In the data rows, 128 means zero.
Here are some numbered points:
[150 146 129 130  99 162 177 129 100 126 140 134 143 136 144 115 157 106
 158 133 122 135 163  97] 0
[163  89  91 157 134 138 149  92 129 140 147 139  87  88  76 158 100 104
 167  92 109 100 114  92] 1
[156 127 148 131  84 118 126 116 107 154  57 142 145 141 112 145 123 126
 153 112 116 123 128 125] 2
[128 141 171 143 115 132 107 163 147  95  86  99 167 141 153 102 127 120
 100 156 161 153 139 109] 3
[150 148 111 131  95 101 114 125 142 139  79 121 109 131 125 139 125 171
 122 132 117 133 147 102] 4
[123 150 167 155 129 134 131 162 157  93 107  94 151 116 154 120 129  92
 112 158 158 160 154 130] 5
[ 57  66  57  73 141  66 101  57 172  89 190 199 199 190  73  76  66 186
 199  57 112  57 139 186] 6
[124 154 127 139 154 125 106 143 132 106 169 113 136 144 162 126 158 111
 147 141 102 137 164 123] 7
[152 125 119 160 142 128 157 121 134 143 102 141 140 103 119 161 128 114
 132 120 129 122 105 180] 8
[137 108 153 141 111 143 106 149 134 138 141 111 131 136 113 123 142 146
  97 148 127 148 122 124] 9
[112 149 119 124  89 137 120 141 133 123 149 142 134 102 135 115 139 120
 121 138 120 121 103 128] 10
[120 120 126 126 106 158 180 156 102 123 138  93 126 132 159  92 156 130
 120 131 151 147 160  98] 11
[103 140 129 152 168 134 112 110 145 118 125 146 116 109 151 127 140 140
 101 157 109 139 141  94] 12
[138 129  99  88 150 131 132 108 104 121 135 136  88  99  96 136 111 127
 148 100 153 130 120 115] 13
[142 130 127 136  87 130 152 123 106 150 102 111 115 108 121 141 119  98
 114 137 101 116  95 106] 14
[149  95 138 132 166 148 112 115 102 122 117 150 116 122 110 131 102 123
 137  85 143 101 108 121] 15
[119 156 114 130 101 114 159 131 149 128 143 120 140 122 129 139 152  89
 135 157 133 135 159 157] 16
[135 120 141 146 140 128  84 126 143 149 130 134 123 142 117 122 131 137
 146 130 127 136 144 158] 17
[144 175 136 128 151 103  93 172 149 102 109  91 101 113 173  99 173 132
  95 171 165 171 148 101] 18
[142 118 137 174 165 135 103 126 105 135 148 124 153 140 125 122 110 135
 138 112 138 108 132 130] 19
[161 108 130 102 130 186 110 120 100 136 133 149 141  98 105 149 115 133
 136 112 106 136  82 128] 20
[112 156 111 144 105 118 160 138 150 100 159 116 166 153 170 131 166 129
 125 166 118 156 103  89] 21
[168  98 156 111  86  94 128 109 116 142 160 144 113  95  99 151 118 105
 106 105  99 144 112 116] 22
[190  73 119 111  94 142 141  76  76 134 118 162 105  76  78 178  91 157
 167  84  78 166  70 173] 23
[119 150 132  94 167 111 123 129 120 139 131 115 139 126 127 141 133 132
 141 135 125 142 124 106] 24
[114 152 168 143 153 163 109 190 165 101 119  70 136 101 157  82 183 125
  70 168 169 183 166 109] 25
[105 144 124 135  89 123 161 112 148 124  85 132 105 121 143 128 145 103
 120 123 132 135 138  98] 26
[110 149 152 139 108 144 136 148 101 125 154 143 168 129 128 119 130 118
 112 126 137 116 138 112] 27
[105 166 136 163 135 120 139 127 110 119 150 119 134 124 140 113 150 154
 143 167 124 127 133 122] 28
[166  99 135  93 137 153  97 108 117 141 125 120  98 140 102 151 124 145
 104 111  89 145  95 172] 29
[102 114  93 103 106 115 137 116 118 104 132 125 137 118  89 113  92 122
 154  88 166  89  98 114] 30
[114 121 108 124 148 125 130 136 109 126 116 129 101 130 132 131 143 108
 134 135 136 129 138 116] 31
[134 164 132 127 112 165 158 158 112 120 162  94 106 104 150  90 167 129
 123 134 165 167  93  84] 32
[129 110 116 100 130 142  99 105 123 140 112 142 120 148 124 143 124 163
 134 115 128 107 149 143] 33
[104 168 105 122 153 136 139 118 151 132 137 140 121 123 149 140 153 161
 130 126 128 113 130 117] 34
[129 126 103 105 127 129 128 111 113 143 107 124 132 148 119 125 135 145
 136 130 121 120 134 156] 35
[125 122 123 119 124 173 127 117 128 137  81 145 123 141 123 112 127 131
 135 140 120 125 117 112] 36
[118 146 116 109 137 117 151 118 118 144 126 119 118 119 129 154 136  96
 115 135 108 144 158 152] 37
[174  85 159 148 124 154  79  79  78 141 104 134 125 118  94 177  82 143
 148 103  97 156  94 118] 38
Which point above is nearest to each new point by angle? Its number follows each.
[175  84  86  98 105 161  98 199 167 199  92  84  81  57 119 117 190  85
  66  76 167 174 157 167] --> 25
[117 167 121 103 114 150 115 117 141 116 148 131 118 143 147 140 136  95
 107 138 113 127 151 108] --> 7
[156 102 153  89 148  93 142 118  94 129 135 153  99  98 114 129 117  86
 145 125  94 136 125 137] --> 22
[116 132 112 153 136 106 110 143 146 131 110 132 147 113 126 125 140 107
 143 129 125 122 114 139] --> 8
[ 99 126 128 137 137 120 169 148 138  98 115 127 138 158 164 122 164 125
 128 163  94 156 146  82] --> 21
[151 160 121 134 101 113 109 161 108 138 112  96 128 126 148 105 149 114
 136 130 159 164 134 133] --> 18
[ 96 105  92 142 180  82 159 148 154  78 147 123 164 117 183  73 168 135
 129 170 145 145 116 123] --> 21
[183  76 164  81 123 156  70  94  98 153 130 118 114 170  66 186  70 173
  82  79  76 173  86 190] --> 29
[122 141 126 163 138 136 173 141 134 120 162 116 160 144 161 136 147 107
 119 142 137 134 130 132] --> 21
[115 117 137 128 156 127 124 125 152 129 143 138 135 137 132 137 147 145
 127 146  99 128 127 106] --> 12
[133 157 107 113 118 171 140 149 103 119 156 122 110 125 132 106 144 109
 113 142 138 146  99 104] --> 32
[116 130 100  95  95 110 144 101 158 180 138 174 152 147  91 153 105 121
  89 116  91  85 153 150] --> 6
[141 119 152 136 129 129 100 136  89 138 139 141 100 107 103 164 105 161
 170  86 148  95 146 132] --> 15
[118 155 115 121  70 122 172 145 136 107 116 105 161 138 171 129 170 101
 127 167 123 158 130  98] --> 21
[ 93 147  88  98 118 100 124 130 155 109 154 104  93 156  84 149  79 144
 131 100 168  93 131 152] --> 30
[101 107 101 100 131 111 141 108 165 173 141 171 156 159  95 144 103  93
  89 120 100  96 143 148] --> 6
[128 163 120 128 113 127  99 122  91 136  96 140 116 102 117 126 133 137
 144 127 122 133 151 100] --> 4
[140 102 123 151 114  96 138 119 106 144 137 145 116  96 122 142 117 170
 134 120  96 132 104 168] --> 23
[169  91 145 134 132 146 153 124 102 148 143 129 113  89 104 139 128 162
 112 114 102 133 123 142] --> 23
[147 104 113 108  97 100 120 117 122 143 120 125 127  84 125 128 118 122
 117 117 117 127 121 125] --> 22
[186  70 120 137  76 157 132  73  87 130 127 165 110  79  70 180  99 167
 183  87  73 161  73 183] --> 23
[112 138 131 178 120 125 149 129 135 113 109 127 151 110 130 130 123 177
 130 128 148 109 143 146] --> 28
[151 153 175 149 122 122  87 168 142  92 129  86 148 154 155 123  98 167
 104 178 153 167 149 115] --> 3
[124 142 106 171 125 146 105 109 148 131 127 106 141 153 133 132 135 108
 117 121 136 157 124 104] --> 21
[125 114 105 122 124  98 118 120 145 134 127 140 128 134 125 143 120 119
 157 108 124 145 145 151] --> 6
[138 106 160 150 158  81 111 114  85 118 163 180  92 104 105 168 104 183
 156  82 117  83 143 126] --> 15
[107 116 107 133 138 150 163 136 139 106 124 118 127 136 156 110 153 126
  94 139 118 126 169 113] --> 11
[133 142 118 141 126 151 140 122 127 137 126 112 142 144 134 119 137 147
 113 136 134 147 137 123] --> 11
[101 130 108 129 151 147 108 134 111 120 111 117 130 138 138 121 153  76
 135 156 141 140 125 110] --> 31
[136 106 129 112 134 141 103 124 143 151 151 135 139 122 130 129 135 140
  73 124 138 137 112 136] --> 9
[111 123 156 145 138 152 150 142 114 108 142 111 128 135 138  93 128 116
 153 131 136 120 148 137] --> 11
[103 129 106 128 127  78 142 122 159 115 110 114 103 150 141 118 139 122
 164 132 142 151 125 102] --> 26
[131 118 139 145 152 113 134 124 137 148 134 117 115 100 115 147 130 127
 147 108 125 139 127 110] --> 1
[180  81 144  96 119 139 126  81  79 144 127 168  85  78  79 170 104 133
 186 119  83 148  83 153] --> 23
[109 130 136 148 126 123 130 135 143 112 110 112 116 121 137  97 142 174
 150 128 147 136 114 147] --> 28
[ 91 122  79  91 163 101 123  90 174 165 111 156 147 175 104 137 100  89
 116 123 105  84 155 150] --> 6
[150 135 115 150 162 167 129 153 108 122 145  98 100 145 138 108 150 114
 124 141 156 159 101 137] --> 32
[177  82 128  95  98 127 145  78  89 133 114 167 117  81  82 156 114 149
 133  98  70 125  79 129] --> 23
[148 173 125 106 143  85 136 150 129 135 105 102  98 105 165 112 150 134
 136 125 159 154 133 105] --> 18
[ 85 123  83  86 145  95 167  89 175 160 136 161 175 177 124 135 121 117
 140 127 114  91 152 170] --> 6
[135 113 120 132  98 138 143  97 108 151 138 148 153 129 111 148 111 138
 137 109  93 107 107 131] --> 23
[153 154 144 142 146 167 127 165 158 114 128  95 121 104 163  95 171 110
 110 143 161 165 173  86] --> 25
[158  93 116 134 122 126 128  87 130 161  93 178 119 100  98 143 108 162
 160 101  96 103 108 143] --> 23
[106 132 125 127 111 130 114 127  93 111 167 137 122 112 130 120 113 125
 110 128 144 106 171 104] --> 27
[102 138 151 121 143 109 111 128 129 112 139 139 154 133 154 111 148 143
 119 128 142 134  87 116] --> 21
[132 157 120 116 149 159 112 150 143 126 161  97 109 118 148 116 140 104
  84 144 160 157  96  76] --> 32
[123 156  98 117 129 119 142 100 132 174 113 154 148 158 102 133  93 126
 145 135 151 126  91 160] --> 35
[ 84 134  87  82 109 108 122  89 171 168 147 162 174 167 109 142 111 104
 112 114 112  82 143 166] --> 6
[ 93 125 138 165 149  89 129 158 106  81 168 128 148 102 152 101 128 128
 177 154 170  94  93 101] --> 28
[ 83 161  73  79 132  90 151  93 170 183 183 183 190 172 114 114  73  70
 169 156 145  76 136 135] --> 6
[116 137 151 165 135 124  82 138 146 122 119 149 115 116 141 112 131 129
  93 143 113 107 136 138] --> 12
[162  96 117 107 150 121 155  88  97 165 103 163 136  90  90 167 108 135
 175 119 103 104 129 158] --> 23
[ 98 125 117 102  96 116 161 143 136 123 143 125 133 151 137 123 138  98
  97 136 129 132 156 175] --> 16
[118 118 128 114 110  98 139 130 152 105 133 126 150 127 146 100 148 147
 133 153 143 126 106 119] --> 21
[148 128 128 152  81 140 102 104 150 152  99 137 121 143 118 123 120 137
 149 124 108 130 127 142] --> 2
[120 134 116 111 107 120 150 130 130 142 132 134 117 150 128 143 137 148
 154 112 141 125 117 140] --> 35
[138 111 150 138 128 117  94 113 109 140 144 126 161 139 111 136 106 115
 126 134 122 113 148 134] --> 19
[115 139 123 166 105 131 138 142 121 101  95 120  86 123 151 132 161 102
 124 150 126 141 120 109] --> 26
[123 124 130 137 102  99  76 129 137 120 115 133 131 111 121 126 134 141
 149 117 134 114 102 140] --> 17
[ 82  90 190 121 186  91 125  97 103  84 158 190 156 186 114 172  81 199
 190  70  81  66  89 150] --> 6
[132 110 141 175 111 143 125 155 127 148  97  97  90 150 124 125 143 136
  94 111 120 150 137 121] --> 9
[143 114 133 113 145  93 149 119  73 124  82 138  97  95 118 127 133 147
 151 119 106 117 104 148] --> 23
[136 162 123 120 138 104 121 164 135 133 142 100  99  83 152  93 163 105
 108 152 163 160 129 124] --> 18
[134 121 157 130 159 116 152 114 110 107 137 137 125 149 124 127 110 116
 146  99 103 102 119 142] --> 15
[119 121 139 120 133 124 113 136 120 116 166 122 132 134 150 113 158 113
 124 127 123 124 126 132] --> 7
[ 94 171  97  84 160 106 175 110 177 167 175 172 160 162 107 120  83 112
  95 130 127  78 147 161] --> 6
[122 131 125 113 123 165 125 138 115 130 124 107 107 138 139 106 145 116
 113 106 118 128 106 115] --> 32
[126 155 134 106 145 135 106 144 111 132  66 122 114  97 126 111 134 120
 128 137 109  99 125 115] --> 36
[104 120 148 159 199 115 110 145  96 121 113 150  91 113 121 134 126 156
 150 128 139 106 115 122] --> 15
[145 160 110 122 139 106 134 114 128 140 116 135 128 106 118 137 141 124
 139 115 131 125 119 140] --> 8
[126 131 154 170 108 132 137 127  70 110  96 144 127 137 126 132 114 151
 125 122 124 109 122 131] --> 2
[135 133 150 142 110 137 150 120 127 128 121 141 112  99 117 142 119 128
 107 136 126 126  94 126] --> 14
[ 81 183  89 123 190  57 199 102 199  57 199  57 111  93 190  57 178 190
 163  78 104  70 199  66] --> 34
[122 158 135 149 119 112 135 122 146 108 126 138 122 136 142 111 134 125
 142 133 150 102 133 138] --> 28
[108 148 137 117 173 143 131 121 123 121 134 102 152 159 133 138 137 152
 121 139 120 146 141 133] --> 24
[154 119  98 158  99 145 150 107 120 115 131 127  95  91  99 154  96 131
 144  99 157 104 138 148] --> 1
[141 150 134 137 117 152 117 136 121 123 156 124 123 127 142 128 137 110
 132 132 147 144 135 122] --> 32
[106 112 113 168 120 122 116 132 108  99 128 140 111 124 156 119 146 118
 162 131 133 112 144 120] --> 31
[ 97 116 109 136 118 104 163 153 150  76 171 112 156 112 156  86 128 148
 168 133 158 119 106  96] --> 21
[127 103 148 183 116 132 130 128 145 122 131 147 146 145 130 147 107 142
 131 104 121 102 165 136] --> 19
[ 79 186  98  57 140 142  73 100 126 190 156 118 183 199 104 199  57  73
 173 186 199 190 137 156] --> 24
[121 116 131 124 140  84 145 127 126 147 115 132 119 122 137 125 152  97
 138 142 145 149  88 127] --> 31
[120 112 144 144 133  95  95 138  66 112 152 145 108 100 119 144 109 119
 142  89 156 114 102  93] --> 15
[178  83 133 126 115 118 116  95 107 146 108 136  93  93  89 171 123 123
 121  98  82 159  96 160] --> 23
[100 143 139 140 126 129  98 140 122  96 100 123 140 128 145 113 141 153
 147 128 155 121 142 124] --> 3
[133 144 120 102 162 119 137 133 122 130 163 107  95 114 142 107 154 122
 137 145 150 134 105 119] --> 32
[157  95 113 150 128 105 122 112 101 156  88 125 100 123 108 157 123 165
  86 133 100 138 162 120] --> 4
[129 128 133 173 132  87 100 135  88 109 159 141 129 119 129 156 119 133
 161  95 135 100 128 141] --> 19
[109 137 102 123 143 114 147 133 149  98 144 138 138 154 157 102 152 124
 113 149 112 143 126  99] --> 21
